In the rows, zero is written as 128.
Each path below is one point turned by a fixed rotation once a step. After each direction that follows a path, write how fast that rotation turns it, in degrees a step (0 if it stays still).
Each turn is a multiple of 5 degrees from 10 to 175, or 0.
Each row of a path follows its step; steps can be skipped.
Rotation 1:
step 1: [136 141 129 123 118 129 125 122 122 134 122 148 129 129 121 135 126 114
 133 113 107 113 134 138 131 120 133 125 130 122 132 124 119 117 123 141
 143 135 135 125 131 132 135 121]
step 3: [131 134 128 131 137 124 136 124 126 116 130 124 123 127 128 106 134 123
 119 118 117 128 137 134 117 119 133 123 158 130 128 140 123 131 125 119
 131 138 134 122 140 134 132 139]
step 4: [122 147 126 118 134 130 122 124 141 117 134 129 113 135 118 122 131 133
 139 114 115 122 134 137 122 134 141 117 137 129 118 126 126 115 133 121
 140 128 127 128 141 123 131 136]
step 5: [133 144 112 118 123 138 133 119 131 146 130 136 122 127 129 132 132 128
 133 113 127 113 137 130 132 142 136 132 128 132 123 125 122 125 135 132
 127 139 139 127 148 127 133 143]
step 6: [130 143 125 116 122 137 127 118 133 135 131 129 140 123 126 128 133 135
 116 118 124 117 118 133 122 120 120 140 140 140 140 142 132 135 130 130
 131 125 129 132 148 137 140 142]
step 8: [137 133 130 134 129 129 114 119 122 130 129 135 127 135 126 135 132 134
 132 130 119  99 124 146 129 138 139 122 147 124 113 127 114 122 121 126
 129 120 133 132 134 129 140 127]
step 9: [138 136 109 135 129 132 127 113 128 142 119 146 125 127 126 125 132 125
 118 128 113 114 127 141 133 117 132 120 144 130 124 128 124 128 134 132
 133 132 131 113 126 140 126 141]
step 10: [131 141 130 120 131 143 127 128 131 125 124 129 119 125 125 128 117 116
 124 112 121 126 125 143 122 117 135 124 151 127 147 135 131 125 135 141
 143 130 125 119 127 131 136 133]
step 11: [140 134 123 125 128 129 130 131 131 124 128 123 121 119 129 109 118 125
 136 110 122 122 139 128 126 142 137 135 156 134 127 129 112 126 126 136
 130 126 120 123 141 123 135 125]
step 12: [140 134 121 124 130 131 121 132 135 125 130 130 127 136 126 123 135 130
 124 117 104 118 124 131 112 140 131 127 140 138 115 128 122 141 127 118
 127 129 139 123 148 123 127 140]
step 13: [123 142 118 104 124 125 124 119 134 135 126 133 114 128 121 131 142 120
 129 110 109 117 119 126 132 118 127 120 128 130 128 124 125 128 124 125
 132 131 125 127 145 139 127 137]
[127 130 129 131 128 123 126 129 130 129 134 131 128 128 135 130 126 127
 131 128 130 126 127 128 128 132 128 132 130 128 128 128 124 125 128 132
 123 128 129 126 126 127 127 131] -> 115
[124 129 125 129 129 134 130 125 133 129 125 134 127 125 130 129 127 130
 130 128 127 131 130 130 129 128 129 129 124 128 132 124 127 126 131 130
 128 129 130 129 126 131 132 128] -> 80
[128 131 129 126 128 128 127 128 128 128 134 126 126 125 128 130 136 129
 126 126 131 129 133 128 128 130 127 130 124 130 127 128 129 128 129 123
 129 130 125 132 127 130 130 133] -> 40
[128 129 131 128 131 128 126 130 122 125 124 131 129 121 128 125 131 127
 127 128 128 125 130 128 126 126 130 127 130 132 128 123 130 128 131 132
 128 127 129 128 124 124 124 129] -> 45
[124 125 132 130 129 131 130 128 131 125 129 127 128 122 129 125 127 131
 129 125 129 130 130 131 127 129 127 127 132 128 127 134 124 132 124 127
 125 125 128 131 127 126 128 126] -> 90
Rotation 2:
step 0: [117 129 116 133 126 121 130 118 116 115 127 130 138 132 118 133 138 137
 133 121 145 133 123 120 132 125 129 128 123 133 114 123 129 118 122 128
 133 127 116 138 134 136 125 118]
step 1: [134 130 128 125 131 117 138 139 122 125 133 112 119 126 123 125 120 131
 130 134 130 128 119 129 153 142 128 139 130 141 116 118 131 125 122 126
 130 124 122 133 132 132 129 121]
step 4: [138 139 115 137 131 124 131 132 121 124 127 122 147 134 117 139 116 126
 132 127 133 138 115 116 132 128 123 136 133 120 134 121 132 121 128 135
 129 131 115 142 129 125 126 123]
step 6: [124 127 113 134 129 133 141 126 126 131 129 121 130 126 129 126 121 115
 119 120 135 129 106 116 118 132 129 127 125 130 132 125 131 125 138 120
 129 115 125 136 119 121 115 137]
step 8: [138 126 123 136 136 123 128 131 133 135 128 121 121 136 122 130 116 122
 119 133 145 126 114 127 129 129 136 134 133 112 125 122 138 121 138 135
 128 134 135 147 132 128 131 135]
step 9: [117 132 123 128 137 139 116 132 137 136 142 132 131 135 128 126 120 126
 119 130 134 135 118 120 125 146 146 117 121 133 124 132 128 126 120 123
 138 131 133 136 128 124 131 133]
step 10: [132 122 122 128 121 131 132 131 130 112 148 139 124 117 135 123 121 120
 120 128 145 131 115 127 124 125 133 127 124 117 124 125 138 122 129 137
 137 112 127 133 129 125 127 138]
step 11: [133 127 131 134 123 123 122 131 131 126 143 142 131 127 126 118 126 132
 136 126 138 136 118 117 127 133 137 135 129 130 116 120 126 114 139 123
 137 153 128 130 127 126 127 131]
step 12: [128 126 118 139 130 127 120 128 122 127 140 122 116 131 128 117 124 123
 131 132 130 130 132 142 138 131 139 124 118 126 125 119 143 110 133 131
 135 126 146 138 128 129 123 129]
step 13: [119 121 113 127 137 124 118 115 129 127 141 132 136 131 132 126 124 126
 135 123 143 128 125 130 123 133 132 126 131 142 108 133 136 115 125 123
 134 123 122 125 129 114 131 126]
step 14: [119 119 127 136 122 120 138 125 127 119 142 126 117 123 139 119 117 125
 134 131 132 148 131 124 144 134 123 136 130 125 117 129 132 120 123 143
 135 126 125 128 129 126 131 124]
[124 133 128 123 126 128 125 124 125 127 132 131 128 130 125 129 127 128
 130 125 129 127 127 129 128 127 129 130 127 129 129 133 128 129 130 131
 126 121 124 127 129 129 123 130] -> 110
[129 128 125 126 128 127 124 127 130 129 128 126 131 130 128 126 130 131
 128 124 126 129 129 128 128 129 127 128 128 127 127 124 130 129 133 131
 121 129 134 129 133 124 129 127] -> 80
[129 130 127 127 126 125 130 131 124 132 126 126 132 125 127 131 126 131
 128 130 132 127 127 122 129 131 127 123 130 128 132 128 131 131 128 125
 123 126 129 129 127 131 126 129] -> 20
[126 129 131 127 126 130 127 131 127 129 129 135 125 126 129 131 129 129
 127 127 131 128 124 131 126 127 130 128 128 126 127 130 134 129 128 126
 130 131 135 130 128 125 129 129] -> 25
Rotation 3:
step 0: [140 128 132 123 133 105 121 134 122 107 128 122 130 138 120 127 123 124
 117 130 135 126 121 130 139 120 127 140 132 119 124 131 123 139 133 142
 129 138 127 134 120 128 126 134]
step 2: [129 140 130 117 118 112 129 113 128 125 136 137 128 132 114 128 124 127
 126 121 125 130 127 130 139 134 123 141 137 113 122 137 117 130 132 132
 147 133 128 121 126 119 133 130]
step 4: [122 128 124 133 136 123 129 121 123 113 135 125 124 123 131 122 118 123
 123 117 120 134 121 143 129 138 124 125 128 112 110 136 114 134 134 118
 138 122 116 125 127 126 139 123]
step 5: [127 129 123 129 138 117 118 130 130 114 137 129 121 124 130 126 123 127
 100 125 127 136 125 132 140 128 127 133 136 119 129 139 127 144 126 128
 130 139 124 134 124 141 136 135]
step 6: [146 129 128 124 142 124 118 130 122 118 137 117 130 117 137 126 143 115
 122 132 128 138 117 136 134 143 126 138 134 119 124 134 126 131 135 127
 129 127 120 122 116 129 123 126]
step 8: [144 132 123 117 118 113 114 126 114 132 141 140 128 119 127 128 131 119
 122 138 113 127 126 122 140 131 120 123 135 130 128 139 124 133 141 120
 129 129 127 116 124 134 130 130]
step 9: [141 127 134 127 123 106 124 126 114 115 128 131 126 125 127 118 117 120
 124 130 126 116 117 138 123 125 125 127 122 118 109 135 120 123 137 120
 130 131 120 120 128 123 134 126]
step 10: [134 124 120 134 127 107 116 139 126 116 133 135 121 136 119 132 118 129
 115 127 128 129 126 132 144 134 120 117 128 120 123 131 119 133 138 119
 119 131 121 140 126 136 131 134]
step 12: [131 122 135 127 121 112 123 130 133 118 140 126 131 133 121 137 128 123
 128 128 141 125 123 140 138 147 125 139 131 110 133 137 130 123 137 130
 136 146 128 129 126 129 125 137]
step 13: [126 130 122 121 123 124 123 119 122 127 142 133 130 123 116 142 136 125
 135 126 119 130 121 130 145 141 122 124 145 116 129 143 119 134 138 122
 138 125 120 118 132 126 126 125]
step 14: [122 125 132 125 125 116 121 113 118 125 143 135 127 113 131 127 117 126
 118 127 128 119 116 139 126 127 128 130 134 116 122 144 128 129 131 125
 141 141 128 121 134 125 143 127]
[127 124 128 130 122 127 126 126 125 127 131 127 129 133 122 130 128 127
 131 123 134 128 128 129 126 127 130 129 131 129 130 129 125 129 129 129
 130 124 131 130 127 129 130 127] -> 35
[130 129 126 123 131 127 128 126 133 128 128 126 124 132 122 133 131 130
 126 126 124 125 129 127 127 124 126 128 129 129 130 127 124 129 127 125
 128 129 128 127 129 132 129 129] -> 135
[123 127 127 129 125 129 132 129 124 125 128 126 129 126 130 128 125 128
 129 129 123 123 130 129 127 123 129 125 127 126 132 131 126 131 132 127
 127 129 126 126 126 129 130 125] -> 70
[128 125 128 128 130 136 129 124 131 126 134 129 127 129 131 126 129 126
 123 127 130 130 129 127 124 128 129 128 130 127 127 132 129 132 125 125
 129 128 128 124 126 128 126 127] -> 35
Rotation 4:
step 0: [124 132 125 119 105 129 143 118 147 115 131 137 129 122 125 137 134 138
 128 126 119 136 123 123 124 128 125 133 144 130 127 130 125 127 141 130
 132 122 120 136 130 114 142 131]
step 2: [137 137 131 131 127 125 135 115 131 127 139 138 138 127 144 118 114 128
 148 110 133 122 135 126 126 129 135 129 142 125 124 123 128 130 115 130
 123 128 121 139 130 129 129 145]
step 3: [129 132 124 123 118 120 130 107 140 117 135 137 126 115 132 127 135 128
 135 113 136 119 124 135 130 136 134 119 134 123 131 116 130 117 129 135
 123 119 126 117 136 128 145 115]
step 4: [122 119 125 128 117 125 143 122 137 123 125 132 126 123 130 130 130 117
 117 126 134 133 116 123 116 139 136 132 130 126 120 135 129 120 126 145
 126 127 117 145 138 109 145 131]
step 6: [134 139 132 124 128 111 137 125 146 108 125 143 135 129 134 120 126 137
 129 113 129 118 135 136 130 129 129 123 126 108 131 128 124 130 119 124
 118 129 127 133 138 133 132 143]
step 8: [121 117 123 125 122 127 132 128 136 119 133 135 126 132 126 132 134 126
 133 106 142 136 120 127 118 136 131 119 139 127 113 118 133 117 140 144
 120 114 132 137 132 124 138 125]
step 10: [133 126 129 137 130 110 139 123 139 125 117 140 136 118 126 113 116 125
 124 119 123 130 137 140 132 128 129 121 140 117 114 125 113 124 125 116
 136 127 121 139 129 130 137 130]
step 11: [131 125 136 116 122 116 126 123 135 115 135 139 141 128 133 118 131 139
 136 115 129 117 131 121 127 124 127 133 133 128 118 123 118 132 126 139
 114 130 129 140 129 138 152 131]
step 12: [126 124 126 126 122 120 135 135 156 125 141 132 121 127 130 121 127 134
 134 116 128 128 124 119 121 131 140 128 132 129 117 122 133 114 124 136
 117 128 125 121 138 113 131 110]
step 13: [129 119 124 123 121 127 138 122 132 116 130 143 121 129 129 121 116 122
 125 113 127 139 121 131 113 120 130 119 144 134 119 132 128 120 135 126
 132 115 125 138 141 111 127 142]
step 14: [123 137 127 137 119 117 136 122 140 124 130 138 144 125 128 116 116 136
 120 122 122 135 118 136 143 117 128 122 135 125 129 119 131 127 125 131
 134 114 130 136 125 130 150 136]
[129 129 128 131 127 129 125 126 130 132 129 128 131 127 128 127 131 131
 128 129 127 132 123 130 133 128 128 131 130 131 126 124 128 126 128 123
 128 132 131 124 132 127 129 125] -> 160
[131 131 126 130 128 131 129 127 126 126 126 127 130 125 130 133 131 125
 127 125 132 128 127 128 129 135 127 130 129 121 130 128 131 128 128 129
 128 133 127 129 129 129 127 129] -> 20
[127 127 129 128 127 127 126 126 127 123 124 130 128 127 128 126 129 130
 123 128 128 127 125 128 129 127 128 129 126 131 133 128 130 126 130 131
 123 128 133 130 130 134 126 128] -> 140
[128 127 127 127 126 127 122 126 124 129 125 127 128 131 129 125 124 125
 126 130 131 129 130 127 127 128 134 125 133 129 125 129 129 127 129 125
 128 133 128 133 127 126 129 128] -> 125
[122 130 126 129 131 128 130 128 129 126 124 122 130 130 124 127 125 128
 127 131 125 128 124 124 129 130 124 127 133 127 129 131 128 128 131 125
 130 127 127 128 132 130 130 131] -> 80
[124 129 129 127 131 127 130 127 124 127 130 128 129 128 132 126 131 128
 131 130 130 118 126 126 131 126 129 128 129 128 124 127 128 127 130 128
 126 130 125 126 129 130 128 124] -> 85
Rotation 5:
step 0: [139 120 138 123 124 132 144 135 116 123 125 116 134 134 107 115 123 120
 122 149 123 134 125 129 134 133 130 129 120 119 142 128 131 127 120 126
 128 140 129 140 132 119 122 122]
step 3: [131 119 132 126 134 128 121 131 137 138 118 115 134 128 121 122 128 138
 135 148 137 135 117 122 125 132 124 124 126 131 133 113 115 118 124 126
 110 135 128 122 124 111 139 115]
step 5: [129 124 128 129 120 128 137 132 123 139 135 121 131 124 113 108 126 126
 136 133 130 135 130 146 118 129 123 122 127 125 127 121 137 132 131 109
 119 151 132 138 139 114 126 133]
step 6: [136 124 125 124 124 139 138 129 133 145 124 131 139 131 132 108 135 118
 132 125 126 133 123 133 121 144 123 120 125 137 119 114 141 121 116 125
 112 122 130 122 140 120 127 135]
step 8: [127 132 127 127 117 138 121 125 123 126 118 136 132 138 120 126 131 133
 115 142 137 137 116 128 134 143 121 127 134 119 142 114 123 119 122 121
 120 132 134 137 142 110 131 119]
step 9: [142 122 122 126 111 130 133 130 126 128 131 132 123 154 108 128 138 124
 131 143 129 133 116 137 134 140 127 137 130 133 125 113 135 136 118 118
 134 134 126 129 131 129 135 128]
step 10: [135 132 135 130 125 133 135 134 137 132 121 122 141 139 120 109 124 118
 142 149 121 122 119 141 133 140 132 131 129 135 124 135 123 127 128 114
 137 137 142 133 131 117 131 126]
step 11: [139 131 136 121 136 139 146 138 129 138 125 123 141 131 122 107 135 131
 126 133 128 131 123 113 140 145 134 133 127 139 132 122 122 116 110 131
 125 134 129 130 123 125 128 128]
step 12: [133 132 135 112 125 127 126 133 124 132 122 125 131 139 121 119 123 125
 129 129 117 146 133 131 129 128 136 123 124 129 147 115 116 124 112 111
 122 141 122 133 109 121 130 124]
step 13: [136 118 120 126 130 140 111 133 116 136 125 135 123 136 116 118 126 133
 130 137 121 140 131 130 115 142 119 124 120 140 129 123 115 126 125 125
 124 145 126 133 134 110 131 119]
step 14: [146 112 128 127 124 130 121 131 128 144 133 123 129 140 123 122 141 128
 145 151 136 127 131 125 113 128 131 131 122 133 122 119 137 128 117 120
 116 137 132 124 125 124 124 124]
[128 129 130 127 129 124 128 125 128 130 128 126 124 131 127 129 124 123
 126 128 128 123 131 129 128 124 129 126 125 126 128 123 126 129 126 126
 132 131 133 125 127 130 125 130] -> 145
[127 128 131 131 130 128 127 126 127 134 127 127 129 133 128 126 129 125
 131 131 126 126 128 132 125 129 129 124 129 129 122 130 128 127 130 134
 128 125 126 125 127 129 132 127] -> 95
[127 128 128 128 130 127 129 128 135 126 126 126 128 128 122 126 129 127
 126 130 124 131 126 125 128 128 128 133 128 127 127 127 123 124 130 128
 134 128 127 130 125 132 130 130] -> 40
[129 128 125 131 126 126 132 131 129 127 131 121 130 126 129 124 131 127
 129 130 125 126 128 128 131 127 132 125 128 128 127 129 133 130 130 129
 132 131 129 130 133 130 127 126] -> 70
[130 127 129 127 125 129 124 131 127 127 130 134 132 132 129 128 127 130
 129 129 125 124 131 126 129 129 135 130 125 129 131 131 126 126 126 131
 130 132 128 129 126 128 126 128] -> 25
